The rows of M fall into several groups, which share some directions, and each row is roughly a mix of its group's hidden directions.
M (132 x 10):
-14,-12,34,4,-7,-1,13,-30,-32,8
24,-12,-33,1,-11,-8,-32,10,-10,23
-2,-31,-18,-26,-14,28,-3,4,-27,7
39,10,18,-13,10,28,26,-1,-4,10
-12,-41,1,-19,16,-18,12,-25,-3,16
-3,0,-19,-23,-4,28,9,44,-1,0
26,-24,-23,9,13,19,-5,-32,-15,-5
-33,-11,-3,10,6,21,-14,-6,36,22
2,-30,11,3,11,-23,6,-42,-13,10
4,31,-23,27,-4,7,-21,10,24,-18
-21,-33,17,-3,-9,-8,33,1,-26,-6
22,39,26,9,-9,-13,22,-15,0,-10
21,0,-24,25,8,-31,-5,-13,-9,28
-21,-34,14,-30,15,4,24,1,14,2
9,11,5,-27,-3,-16,-13,-22,43,-6
-15,19,-7,-21,3,-44,3,-19,-13,15
26,15,18,20,-17,14,27,26,4,-15
4,-14,-10,-12,3,-2,-44,4,29,-22
-9,-22,20,-14,6,0,-43,26,3,-6
9,-28,-14,-5,-13,11,-41,-4,-26,2
-2,0,-25,-7,14,-49,-10,-8,-15,3
8,0,21,-5,-33,-26,8,4,38,-1
-8,-41,-2,0,0,17,34,14,-15,14
1,0,5,-36,-3,-1,6,21,-42,12
-11,-17,13,15,15,-8,37,-32,15,9
33,28,17,-9,-18,21,4,-10,5,24
11,10,-19,44,-16,4,-5,17,21,15
-8,-20,-8,0,-22,23,8,-44,-14,4
-40,-16,18,-18,25,3,-2,24,0,-9
17,20,-13,-17,12,-19,5,-27,12,35
-16,5,-34,-1,-4,14,-26,32,13,-13
11,-5,9,-2,-8,-52,11,-4,18,-19
-10,-30,1,-23,12,-1,-22,1,36,-18
2,-32,9,10,15,7,33,2,-5,-34
22,-15,34,-5,-11,26,19,13,13,-20
15,-26,12,14,-14,18,23,-12,24,-27
-7,17,-18,-11,-31,0,20,35,-19,-6
18,0,8,-25,-25,21,-17,17,-24,-22
-1,15,11,24,9,-5,-4,-11,50,-9
22,31,17,-14,-8,-11,-30,-26,3,0
-21,-4,43,32,10,-4,1,-7,17,4
17,-31,-13,0,17,-29,-19,-28,6,-3
7,-28,5,-44,-18,11,-4,-11,20,-3
5,-15,-7,-38,-26,7,3,10,-32,13
-1,-19,28,-20,-27,-19,15,-15,-23,-12
-35,-32,8,-16,3,11,-10,6,-19,24
-16,-19,5,1,10,-27,31,-3,-15,-34
41,22,6,15,-7,12,26,10,13,12
2,15,-23,33,38,20,-1,1,2,-10
-25,-36,1,1,9,19,-10,-11,20,27
-5,-3,9,36,-16,11,-33,-28,11,-8
-1,-3,-27,-8,33,-13,-4,-36,19,-4
12,21,-13,40,-21,-8,8,22,9,15
21,-18,4,14,30,-9,-16,-16,6,-36
3,-13,-9,-6,17,5,-20,50,17,-5
-17,-29,-15,16,7,14,36,25,-2,-1
26,23,-20,27,12,33,-1,8,0,10
2,-30,0,1,30,-23,17,-28,-17,-8
30,17,22,-5,0,6,-29,-30,15,-4
16,22,5,16,17,-30,19,-27,8,19
-20,16,10,-22,2,7,25,6,39,-15
2,-29,1,-16,-3,-27,-30,11,30,-8
-22,25,2,-28,-9,-6,-40,-3,-2,-12
-36,-1,33,17,11,7,1,5,-21,-22
-20,-25,7,19,24,-22,31,-13,-3,7
2,-22,-10,17,37,-36,-1,-13,3,-6
-17,29,14,-34,-9,-3,17,-14,21,-17
-18,29,-6,-18,-34,-14,10,18,-20,8
-23,-10,10,-22,0,37,3,8,-33,1
10,8,-19,-24,35,7,-10,-34,5,13
19,-8,-10,4,16,-41,24,-14,-1,-22
-13,28,13,-39,-17,-2,11,-20,3,-14
-29,-11,43,-6,-1,-11,12,-20,-9,13
-23,-21,-13,1,14,17,17,26,-15,31
5,-21,-12,42,16,14,8,25,8,14
-3,27,-19,-9,-18,32,11,33,3,-6
-9,9,34,-8,5,-25,-35,-8,16,-15
-13,0,18,10,-22,-3,-33,28,8,-27
-20,-25,7,-4,6,-3,16,-17,-3,45
-7,-24,-7,-2,18,-5,-7,-11,-35,36
17,12,6,-17,-48,6,24,2,-6,1
-2,23,49,-1,-5,22,-10,-8,-5,-11
-29,6,16,-8,0,43,-4,5,-13,21
13,1,-8,-16,-8,16,-44,13,-2,-29
11,-16,13,21,48,2,-4,-3,-7,-19
3,28,-11,0,-13,13,-42,2,25,10
-19,-33,-9,15,-12,-31,-1,-7,28,2
-2,-30,-8,-23,4,-10,5,10,-42,-16
-32,3,18,25,20,8,33,13,-3,8
31,-2,8,2,24,24,37,-2,-8,-12
3,23,-20,23,6,-18,-20,29,23,11
-24,33,-23,-3,-17,-19,-20,3,21,5
-1,6,8,15,-35,18,-27,27,9,18
0,-22,-15,38,15,10,25,9,-23,7
20,-3,-14,-18,-19,34,-12,-15,19,25
-12,-29,5,14,18,-7,41,-3,-11,19
13,14,-4,-11,24,45,-16,-1,-13,-13
6,20,-10,17,16,-4,4,31,39,-11
-7,-22,23,13,19,14,28,-15,1,30
-9,-9,33,-4,14,-16,25,4,-29,22
12,11,-15,31,21,11,30,11,-26,-9
4,18,8,8,2,5,-2,50,-24,12
30,2,-28,-20,7,-28,-3,1,-28,4
-8,-21,-17,26,25,8,21,4,-34,-3
-3,-26,21,-2,-1,-2,4,-13,-12,-48
-39,-2,10,6,32,-11,0,6,-21,22
-1,13,12,40,9,-40,6,-11,0,-2
-4,-19,-15,22,12,30,21,30,10,-13
29,-6,1,4,-12,0,1,-39,34,-5
2,-8,-35,-18,-25,33,9,-13,-11,-2
-6,26,33,2,2,-19,23,1,-28,15
15,-5,8,-29,24,19,12,-17,-24,26
24,-8,-37,-25,-7,21,0,15,-17,-10
3,-20,-20,16,-7,-1,49,5,12,12
-13,13,16,42,7,31,-14,-15,-2,-1
-14,-22,-1,-11,7,3,39,-32,19,2
-24,-19,-5,-4,15,-34,18,-15,-7,-28
4,36,3,15,-6,37,12,-8,24,-3
7,25,-21,-13,24,-9,-11,-27,25,-18
-6,-27,-4,-7,2,-11,34,5,-31,27
4,-25,18,-15,21,17,28,-3,-23,-22
-47,8,12,-3,9,-5,-14,20,-22,-10
14,-33,1,31,17,-17,-23,-3,-13,13
28,5,1,15,-20,-8,-8,-30,35,6
18,12,14,12,-33,-2,15,-34,-16,14
32,15,-29,-3,-12,-5,20,-12,-15,27
-2,25,30,1,-20,-6,38,-3,-15,6
-4,30,4,-18,-30,18,18,20,-17,14
9,-20,-26,19,-16,18,2,-38,-13,7
-22,-19,12,5,-20,45,1,10,-12,9
-26,14,-26,9,9,-24,-19,-7,5,-32
8,12,18,23,-18,-32,0,-25,14,23
Each list below has two rows that fit no group; the rest each fit one group, if only roughly. Name those rows in the order they come.
  * J933: -40,3,18,-1,21,20,-6,19,4,23
  * J815: 28,32,-36,-1,1,-21,-1,-12,4,-9
  * J608: 16,10,-22,-32,-11,-14,10,-21,-32,0
  * J611: -12,4,-31,-26,-34,17,0,-19,8,13
  * J46: -11,-11,-5,-14,13,-13,20,30,-23,-34
  * J137: -44,7,16,-1,-14,-30,-3,-4,-14,-11
  * J993: 11,0,-26,0,22,-5,38,29,8,8
  * J941: -22,30,-12,-1,9,34,-22,5,-13,18
  * J82: -23,0,21,-10,-1,24,-44,2,5,-13
  * J122: 5,26,11,-2,7,-27,33,-31,-9,6
  * J54: -15,-7,7,15,27,35,12,18,-4,27
  * J683: -27,-4,37,9,0,21,1,31,13,0
 : J611, J941
  * J627: 2,18,1,-1,26,-31,-36,-8,-11,-18
  * J669: -36,23,10,-31,-10,11,13,-2,-9,-20
  * J331: 6,11,40,-24,-28,-10,3,11,14,-15
  * J288: 24,6,12,-32,-13,17,16,3,25,25
  * J649: -5,18,5,32,-16,31,-28,14,12,-5
  * J168: 14,13,7,-10,-33,-31,5,-10,-18,-28
  * J52: 4,-14,9,-13,11,-26,43,-15,8,-20
  * J37: 22,-26,-28,7,-20,1,9,10,17,-30
  * J604: -2,-1,-31,26,15,29,-31,-3,7,-6
  * J31: 3,24,15,-3,-14,26,-15,25,-32,13
 : J669, J288
  * J497: 17,31,24,-22,-20,8,-16,6,-18,-19
  * J47: 25,-7,-25,11,1,-12,13,-12,-39,18
  * J962: -21,-14,3,9,21,-39,-10,25,-18,-5
  * J478: -33,-5,17,-15,-23,9,-23,11,-7,-29
  * J753: 16,1,-31,14,15,-5,-23,-39,6,-4
  * J206: 2,0,-10,20,23,12,-3,-8,30,40
  * J667: 7,31,26,18,-5,-11,-2,2,-36,17
  * J725: -13,-7,22,18,-9,17,-45,14,7,-7
  * J601: 18,13,35,1,26,-5,20,-12,-27,5
  * J788: 3,16,-15,31,-24,41,0,5,5,1
  * J175: 11,22,-20,14,-17,1,11,-43,14,-8
  * J345: -13,-4,-12,15,25,-3,20,5,-31,-34
  * J177: 28,41,-13,13,-6,15,-2,-13,-23,3
 : J753, J177
  * J579: 7,-13,-2,12,6,-48,-4,-10,-9,30
  * J979: -22,-29,1,31,-14,12,-5,31,-11,-2
  * J349: -35,9,16,-4,-15,-13,-7,-28,17,26
  * J57: 2,18,-5,-4,-15,45,2,11,17,-26
  * J709: 11,-8,-6,22,36,-11,31,19,-15,-8
  * J739: -26,16,37,-2,-15,13,-15,25,-15,0
  * J442: -52,-22,-4,8,8,-13,3,-6,11,-9
  * J897: -25,-19,46,-16,-5,3,-18,-3,1,1
  * J80: 22,-8,-12,-2,3,-14,-47,13,-21,2
  * J600: 11,-9,-22,-1,38,13,-1,-30,19,-15
  * J681: 4,-3,-21,-30,15,-25,7,-12,-37,0
  * J17: 10,31,-6,16,6,13,23,7,11,-39
  * J403: -14,-14,12,10,-6,-4,13,40,-27,24
  * J209: 2,-3,-3,26,0,18,-24,13,-32,-30
  * J789: 9,-12,19,8,-10,16,9,-50,9,-7
 : J681, J403
  * J562: 13,47,-1,-2,-19,-15,-14,-5,-23,-8
  * J381: -3,-4,8,-15,-21,-17,-18,12,28,39
  * J73: 30,-8,-3,-1,31,-1,20,-13,-36,4
  * J9: 8,14,-43,-16,4,-7,-22,-26,-1,12
  * J437: 14,-39,4,11,-3,16,39,1,1,-10
  * J651: 30,-20,-9,2,-12,10,-4,-25,38,9
  * J220: 31,37,-16,13,11,-8,26,-1,8,8
  * J781: -18,21,-12,-9,-4,4,-39,4,-22,28
  * J792: -20,7,1,3,-30,-13,-35,9,28,-8
  * J837: -12,-8,-1,20,34,30,8,12,6,29
  * J129: 17,5,-5,42,21,-14,-12,26,9,7
  * J362: 23,0,4,21,-7,-17,13,-42,13,-19
 : J73, J9
  * J958: 2,36,-10,-2,-3,10,40,25,-3,3
  * J539: -16,-16,32,-28,16,21,12,2,-18,16
  * J549: 24,29,-29,16,1,17,24,2,11,-15
  * J292: 38,-15,-6,-16,27,17,3,-24,-8,8
  * J864: 14,27,-10,-39,3,-29,-13,-3,-10,-12
  * J354: 24,35,-5,-13,26,-1,21,-15,-20,4
  * J555: 2,51,10,-5,-7,-9,23,18,2,-4
  * J623: 48,12,-13,-2,14,15,-18,-12,11,8
  * J58: -17,-38,9,24,-22,2,7,25,-13,-3
  * J823: 13,6,-7,-26,13,7,-49,6,-15,-2
 : J539, J292
  * J684: -22,8,41,2,-1,6,-14,35,-2,6
  * J309: 19,-17,-25,-7,22,-3,-4,-21,30,23
  * J316: 3,-27,10,28,-21,26,0,30,5,-7
  * J889: -16,12,-9,-4,27,38,8,14,28,8
  * J460: -8,-23,-29,9,7,-17,7,42,10,2
  * J957: 28,6,-13,-22,-37,-22,3,8,18,3
  * J167: 0,2,-23,-14,29,37,17,4,-19,-11
  * J955: 0,-12,-18,31,30,15,14,5,29,11
  * J526: -12,27,32,21,8,-2,22,28,-3,10
  * J238: -20,-4,8,-6,-30,1,-39,11,25,-9
  * J913: -1,-12,-1,41,14,19,13,-11,15,29
 : J460, J913
  * J194: -13,18,-24,-5,24,2,-21,32,-21,14
  * J420: -20,-35,-22,-5,17,6,-23,23,-12,-8
  * J814: -38,-27,-16,-13,17,-24,-3,16,3,0
  * J144: -1,37,2,24,4,26,13,-8,11,27
  * J188: 13,3,22,5,16,-38,0,-2,-34,14
  * J447: 20,-7,-19,3,-1,-26,-13,19,18,-37
  * J675: -2,17,-2,-10,26,-38,5,-3,17,-30
  * J263: 5,16,12,14,33,-23,-10,-6,-13,-34
  * J779: -16,28,6,21,31,-29,-2,6,-18,-8
  * J34: 13,20,12,20,-1,9,34,24,-19,-21
 : J814, J675
  * J173: 3,-24,11,11,-3,-20,-23,-12,35,-25
  * J300: -15,-40,18,9,19,-8,-27,-18,3,-5
  * J118: -18,4,4,-26,-7,-4,-50,-7,-6,8
  * J284: -26,1,-9,-19,15,-5,-29,-14,4,-37
  * J648: 24,14,-5,-21,-15,3,34,-3,11,-31
  * J606: 4,3,-14,-7,24,18,-38,-2,-20,-27
  * J453: 0,27,16,4,-1,-23,31,35,2,-2
  * J547: -37,-9,29,-32,-7,13,8,11,-3,4
  * J23: 6,11,37,-36,-17,14,-18,6,-8,1
  * J450: -16,38,13,18,0,25,2,19,20,-12
 : J606, J453
  * J199: -10,12,-28,34,17,0,-5,0,5,-35
  * J99: 3,29,-6,-7,37,-6,-20,-5,32,1
  * J449: 2,8,7,2,-13,50,5,5,-2,-30
  * J256: 13,37,21,-7,12,17,-31,2,-6,16
  * J538: 19,45,4,-17,-11,9,-8,-9,-26,-7
  * J134: -6,-4,21,-16,2,-13,-40,-24,-5,-26
  * J242: 31,11,-37,32,7,-11,1,6,-7,6
  * J911: 14,-7,-22,-32,12,-28,21,-26,-2,-2
  * J570: 9,7,-19,14,-27,25,-37,13,-13,-2
  * J428: 5,-18,-1,49,8,3,8,1,-13,26
  * J327: 19,-17,28,-13,-20,12,0,3,40,-3
  * J834: -17,-8,-18,7,16,28,-23,22,-31,-6
 : J99, J538
  * J269: -24,20,-2,-3,11,1,22,40,-18,-14
  * J136: -37,19,13,-3,-31,-25,5,-8,12,-3
  * J621: 28,-33,-14,-8,14,23,-16,17,-13,-15
  * J833: 15,-3,-13,30,19,42,-3,13,-1,-12
  * J692: -5,-52,7,9,17,8,-19,8,4,11
  * J996: 14,-28,-22,25,8,23,13,-1,-25,-16
  * J852: -19,-17,-27,22,0,31,4,29,-9,5
  * J276: -19,19,15,-24,-4,2,-38,8,-26,4
  * J236: -15,0,5,2,-27,42,12,27,10,-8
  * J510: 0,19,-16,17,32,-1,-27,19,4,-27
  * J75: 34,-9,-14,-23,-30,26,-7,9,8,-5
  * J887: 40,5,4,17,-2,4,26,-5,6,-32
 : J996, J852
